Each path is a new rotation, seen through one point. The rows after it are directions, each followed by how far the rotation turns it, in deg/step (0 if it stays put).
Each turn is a multiple of 5 degrees from 10 to 175, or 0.
Each row of a path follows its step; steps can be skipped.
Rotation 1:
step 0: [ -8.3 -39.6   0.8  -1.7 -23.7  27.9  14.3  16.7  -2.9 -16.9   8.5   3.2
 -15.1  20.6  28.6  -9.7 -21.8  10.3  -8.1  14.8  -6.5   7.5  -5.0  11.8
   3.8  -4.2  -5.5 -23.1  18.5  12.9   9.0  -4.8  -3.5   8.3  -5.3   3.1
   1.8   5.2 -29.9]
step 1: [ -7.2 -14.3  -4.6 -42.4   9.8  -4.9  21.9 -10.4   2.7   2.1  10.4  -9.7
   1.4  -1.2   9.0 -14.1 -15.1 -10.4 -17.3   0.0 -19.2  17.8   2.2 -22.2
  -8.0  -3.0  -0.1 -13.0  -6.0 -13.7 -24.8 -19.0 -21.7  -4.9  22.9 -15.7
  17.2 -25.1   2.4]
step 2: [-11.2  -8.1   2.9   1.4  -2.7  -6.0   7.0  -0.2  -7.2  -8.7  -1.5 -21.2
  11.2   6.1 -14.8  -9.1 -20.5  24.2   6.2   4.8  32.0  -3.8  -2.0 -13.6
  -6.9  28.5 -10.0 -17.1  17.5  -0.6  19.9  22.5 -11.0  17.4  39.7 -17.0
  -0.1  -6.1 -17.2]
step 3: [ -8.6  -4.9  13.2 -27.1  19.8   0.3  23.7  -2.5  17.0   0.1 -23.0  -7.5
 -26.9   4.7  -1.1  -9.0 -10.9 -18.4  15.7  13.9   4.0 -24.8 -13.0 -25.2
 -19.6  29.2  20.1  -2.3   8.1  -4.8  -8.2   7.9   6.1 -15.7 -13.0  -0.6
 -16.8   1.2   6.9]
step 4: [-10.1  11.5 -15.2   9.1   0.0 -17.1  24.2  25.7 -15.0   3.0  -2.4  -5.7
 -15.6 -18.7 -22.6   1.6  -7.6   9.5  29.3  -6.9  10.6 -12.4  24.8   7.8
  -2.1   7.4   1.7  22.6  14.5 -13.4  -2.5  -5.6  -8.5 -14.5  10.8  22.0
   2.0 -32.8 -21.3]
step 5: [ -2.6   1.4 -23.0  -5.4   8.6  13.5   4.1  -9.4  31.5 -10.4 -13.9  -3.1
  -8.9  24.6 -13.8  18.6  19.4  -3.2   0.3  13.7   9.0  -6.9  28.7  11.2
 -19.2  -2.2  30.5  -8.5 -10.6 -20.7  32.6  -8.5   6.2   4.9   2.3  15.1
 -15.0  -6.9   3.3]
step 6: [-24.4 -12.9   2.5   9.2 -15.1 -14.1  19.2  25.0   6.3  14.2  -1.9  -1.6
  12.2 -12.5  -3.2  37.9   5.9 -11.0   1.8  10.1  -7.7   6.0   5.8   9.9
 -13.9  -4.5  -7.6   7.7  -6.5 -14.8   7.8  11.4  -5.6 -32.8  11.6  22.7
  18.0  21.8  24.4]
step 7: [-30.3 -13.2   5.8  -4.3  -3.8   7.2 -14.8  -4.8  23.5   3.1  -2.9  18.6
  -9.5  16.1  -1.0 -19.2  24.3  -7.5  21.3   4.5   3.8  12.8   4.1  18.5
   8.7  -1.3 -43.3  -8.1 -13.1 -12.0  23.8 -19.2 -12.4  -2.1  -3.6  16.3
  -3.1   8.2 -18.5]
step 8: [-12.9 -19.5  -0.1   2.2  -8.1  -4.2   6.0  -5.8   9.5  -4.5  23.3   9.8
   3.4   7.7  27.3 -20.8 -24.7 -14.8  -7.3 -11.7 -16.9   8.7  16.1  -9.0
  -6.9 -31.0  14.3  -1.5  22.7 -28.0   4.9  11.0  -9.9  -1.5  -3.6  13.2
  15.5  32.1  -6.1]
step 9: [ -5.5 -13.8  29.2  -0.3 -12.7  -4.6  10.1   9.6   6.8   6.2  -0.5  -3.4
  22.0  23.0  12.2  -8.2  -2.5  12.0 -13.1  -1.8   8.5  -4.9  -4.6 -16.7
 -10.5 -26.1 -21.5 -15.0   0.8  -3.9   9.6 -22.1 -12.7 -18.3   4.4 -32.9
   7.3 -33.0 -21.1]
Speeds:
[  3.7   7.2 -13.3   1.1   0.8   0.9   4.2  -4.2  -5.7  -2.2  11.1   5.3
   0.5   7.4   3.9  -7.2  -3.2   3.5   4.9  -5.8  -5.4   0.2   4.2   0.7
  -0.4  -2.6   7.3  -2.5  -3.0  -6.3   2.3  -6.7  -0.6  -1.0   3.3   0.1
   4.8  -5.5   1.2] | 100
[ -9.5   6.4   2.0   1.3  -7.3  -0.3   5.3  -8.8  -1.2   2.8  -7.0  -0.3
 -11.2   6.3   2.8   3.0   3.0  -1.4   3.5   4.4   5.2   6.1  -0.6   3.2
  -0.8  -6.9   4.6   0.0   5.7  -1.8  -5.5   0.1  -4.3  -3.2   8.9  -5.5
   1.8   2.5  -3.6] | 0
[  1.4   2.9   6.5   2.8  -2.8  -5.2   8.7  -5.1   1.5   5.0   8.1   1.5
  -5.1  -1.8   0.2  -4.5   5.5   5.9  -2.0   1.0   9.7 -10.3   5.2 -11.2
   4.0  -3.9  -1.8   0.6   4.9  -2.2   0.9   1.9   3.2   2.6  -7.9  -0.3
  -2.0  -2.9   4.7] | 60
[ 3.0  1.4  9.4 12.7 -5.3  6.5  1.8  3.7 -2.7 -3.3 -1.9  1.5  4.0  9.2
  4.5 -2.2  1.9  2.3  4.0  6.1 -3.0 -0.3 10.6  0.6  1.4  8.1 -5.2  0.1
 -5.0  3.4 -0.7  6.1 -1.0  0.0  4.0 -0.1 -1.5 -7.8 -4.4] | 160
[ 0.8 -1.8 -1.8  1.5  1.3  4.2 -2.6 -2.6  5.5 -3.4  0.3 -5.4  2.2  4.1
 -3.2  0.9  3.6 10.0  2.7  0.4  4.9  1.9 -7.0 -6.5  1.1  4.8  9.0 17.1
  0.1 -0.1 -4.1 -1.3  3.0 -7.9  1.8  7.7  0.9 -2.9 -1.7] | 45
[-4.4 -2.5 -8.1 -1.2 -1.0  4.0  2.0 -1.1  3.4 -2.5 -6.4 -5.9  0.6  3.4
  7.8 -0.8  4.9  0.4 -1.2 -8.9 -5.0 -0.5  0.1 -2.5  5.3 -1.4  2.7 -9.6
  1.5 -2.3 -6.6 14.7  3.2 -3.0 -5.0  4.8 -6.7 -1.6  4.1] | 145
[-8.8  5.5  8.0 -0.5  4.1 -0.7 -6.3 -4.2 -4.3 -3.0  2.9  3.7 -0.4  1.8
 -2.1 -9.2 -2.8 -2.9 10.9 -4.4  1.8 -1.2 -7.2 -2.0  1.9  7.4 -5.2 -0.7
 -1.1 -2.9  3.5  6.4 -0.3 -3.1  4.2  3.2  0.0  8.1  9.8] | 80
[ 0.0  4.5  2.6  2.8  7.5 -5.7 -9.0 -4.0  3.8  0.5  4.7  0.9 11.7  5.6
  3.3  9.5 -0.3  0.7 -0.3  1.9  1.0  1.0  3.6 -3.1 -5.6 -0.7  6.9 -4.6
 13.6  0.0  2.9  3.3 -4.3  5.6  3.5  1.8 -4.6  0.0 -0.4] | 115
Rotation 2:
step 0: [ 26.3  19.0 -15.2  11.7   6.9  -8.4  15.6 -13.8 -16.2   2.8  13.8  -2.4
   9.5  12.5   9.2 -24.5  25.9  27.5  -4.6   9.8 -12.9 -38.5   9.4  30.4
   3.2   6.3   8.8  -2.9 -12.8  -1.0  -3.1  12.7  19.1  13.2  -4.4   2.7
  18.7  16.0   3.6]
step 1: [ 29.8   7.7   1.6 -26.9   4.8  19.6  13.0  -0.6 -19.5  -7.9   6.1 -17.6
   1.0   5.9  11.7  17.7   7.0 -23.3  -9.9 -10.5   7.9   6.4  -7.8   2.1
   4.8   8.4  29.1  21.8  23.9  27.9 -19.9  -9.2 -17.2  -1.4  20.1  -5.6
   9.1  26.0   2.2]
step 2: [ -0.5  -5.9 -14.4   2.0   9.5   2.8   8.8 -18.8  24.2 -13.5   4.3  15.3
 -28.5   6.2 -15.8   1.1 -25.7 -42.1  23.3 -13.5  17.4   2.5  -2.2  -2.8
  -0.5 -19.1  -7.8  -1.9  27.9  10.3  -3.6  14.3   9.5  -6.1 -25.8  -2.7
  22.5  -5.5   6.1]
step 3: [-20.8  19.1   0.1  -9.1  -5.8  -4.7 -18.7   4.1  12.5  35.4   3.8 -21.7
 -17.4 -16.8 -19.4 -14.5  16.0   1.8  21.4 -10.4  15.6  -7.4 -15.1   9.3
 -25.5  -2.4  -5.5 -22.2 -16.9   9.6   9.8 -18.7   2.8  14.9 -24.3  13.6
 -12.7  11.4  14.9]
step 4: [ -5.0  -3.9 -19.7 -20.0  -3.5 -15.8 -10.2  13.2 -10.1 -17.9 -16.9  14.3
  29.6   1.4 -23.5  -3.0  -0.2  12.7 -26.0 -26.3  -1.0 -11.9   5.3 -11.1
  -6.0  25.6   0.5   3.0 -19.8  15.8 -14.1 -15.7  13.2  19.8   2.7  27.4
  12.7  -1.2 -20.7]
step 5: [-14.3   9.9  15.9 -21.7 -21.8  35.7   8.0 -12.5   8.5  -0.8   9.9   8.1
 -12.3  19.1   3.0  -1.9  -6.9  10.2 -14.8  -7.5   1.1   4.7  28.0 -33.7
  11.8  26.3   3.9  22.1  15.0 -12.7  -1.9  12.0  -3.3  -6.2  10.2  16.4
  -2.4 -21.4  20.3]
step 6: [ 12.4  -6.0  20.4   2.9 -10.3 -12.3  14.7  -6.4 -10.4  27.3  -8.1  -9.5
  -1.4  18.9 -19.5  10.5 -14.5 -16.3  21.8 -11.8  -9.9  -0.3 -18.9 -11.4
 -23.0 -15.2 -21.1   5.6 -16.8 -33.5  12.1  16.5 -11.2 -11.0  16.1 -11.6
   9.1 -26.8   5.8]
step 7: [ 14.2  -4.0  -8.6  -7.3  14.5  10.9   9.3   0.8 -16.9   2.0   8.8  10.5
  -4.5 -15.9 -12.3  12.1  25.8  17.7  24.3  25.6 -18.4  -4.6 -13.8  16.6
  24.3   0.4 -18.8 -17.5 -35.2  -4.1  -7.1   9.0 -20.6   6.1 -22.3  20.8
  -6.9  -8.9 -17.3]
step 8: [  5.6   5.2  -3.2 -10.1 -15.5  -2.0  -6.7  14.2   0.9 -24.0  -8.9  -3.4
   7.8  -1.1  47.5  -6.7  14.6  15.2  10.3  -3.3 -19.5  11.3 -26.6  13.7
  -1.2  15.5 -10.2  31.1  19.6  32.7 -13.5  -2.0   3.4  -6.9   1.6   4.5
  -6.2 -15.5 -16.4]
step 9: [ -2.5  10.3  25.8  -2.0  -9.6 -23.8 -17.7 -27.2  12.3  -7.7  -7.9  37.0
  -3.7  -0.3  23.9  20.4 -11.2 -17.0   1.2  10.2  17.2  -1.6 -11.8 -17.8
  16.0   5.7  -2.9 -20.2  27.1 -12.6  -9.6 -16.5   2.8 -25.8   2.5  -8.5
   7.8   4.5   0.9]
Speeds:
[  0.5  -7.5  -0.4   5.8  -8.2  -2.4   0.9  -7.4   3.1  -7.0   3.9  -4.8
  -8.7  10.0  -4.0   8.0  -3.4  -4.8  -1.6   0.2   2.6  -1.5   1.6   1.6
   0.6   0.4  -2.5   3.1   0.4  -2.9   5.4 -11.3  -9.7  -4.6  -2.1  -2.0
  -1.2  -1.1   4.3] | 95
[-6.9  1.8  1.2  0.7  4.8 -6.3 -1.8  4.8  4.5 -2.6 -2.5 -3.8 -3.7 -1.3
  3.8  2.8 -6.9  6.1 -5.4 -8.5  3.1 -5.7  7.4 -4.7  0.5  0.4  4.0 -3.7
 -5.8 -7.1 -0.4 -5.8  8.8 -3.6  5.8  9.2 -5.9 -3.1  3.6] | 60
[ -7.3   6.2  -3.8   7.3  -9.7  -1.7  -1.7  -3.4  -1.1   4.5   5.3  -3.1
   0.6   2.3   5.9  -1.2   9.4   4.2   1.6 -12.7  -4.3  -2.9  -4.3  -1.8
  -2.6  -1.1  -1.8  -4.2   2.4  -0.4   3.6   6.8   0.1  -9.5   2.5  -3.6
   3.2   5.1   4.2] | 130
[  1.6   1.0   0.6  -1.5  -8.4   6.0   1.2  -3.6  -1.8 -12.4  -0.9   2.1
  -0.7  -1.0   0.3   0.1   0.1   2.7   2.2  -5.5 -12.2   9.1   4.9   5.1
  -2.3   5.6   9.6  -3.2  -4.3   3.2  -9.8  -5.6   4.0   1.5   3.4  -2.7
  -0.6   1.9  -0.3] | 100
[ -1.7  -6.3   1.9  -2.8  -5.3  -2.7  -2.5   4.0   7.3   4.2  -1.1   0.7
   2.8  -1.5  -1.7  -3.9   8.5  -7.5  -1.6   3.4  -5.5   1.0   5.9  -0.9
   2.1   6.0  -5.7   1.1 -10.0  -0.4  -5.7   5.0  -5.3  -9.6   5.0   1.2
  -2.4 -11.9  -0.6] | 35
[  2.9 -11.2   7.7  10.5   4.4  -6.3  -7.2  -0.3  -2.6  -5.8   4.6   5.4
   3.1  -5.5   8.7   0.4   0.0  10.6   2.6   8.5  -0.8   5.1  -1.6  -4.2
  -2.5  -1.6   1.2  -0.7   1.0   0.3   0.7   1.3  -2.9  -4.9   3.1  -3.3
  -4.2   1.5   2.1] | 25
[ 1.9 -3.1  5.1  2.6 -3.5 -1.2 -0.5 -1.5  5.9  3.2 -3.0 -4.2 -6.6  4.4
  2.9  2.3  3.1  3.3  3.3  3.7  9.2 -3.6 -2.4  7.0 11.1 -4.4  6.0 -2.7
 -2.0  9.8 -4.8  1.0  7.0 -1.4  8.5 -2.1  7.6  0.0 -6.8] | 40
[  4.7  -1.7   6.1  -6.4  -4.0 -10.1   6.3   4.3  -0.4   3.0  10.5  10.5
  -2.8  -0.4   5.1   4.8   2.0  -0.4   4.7  -8.4   4.6   1.1  -2.2   1.1
   1.6   4.5   0.4   6.1  -6.4   1.8  -0.6   0.7   2.1   6.3  -5.9   1.8
   3.1  -0.5   7.7] | 0
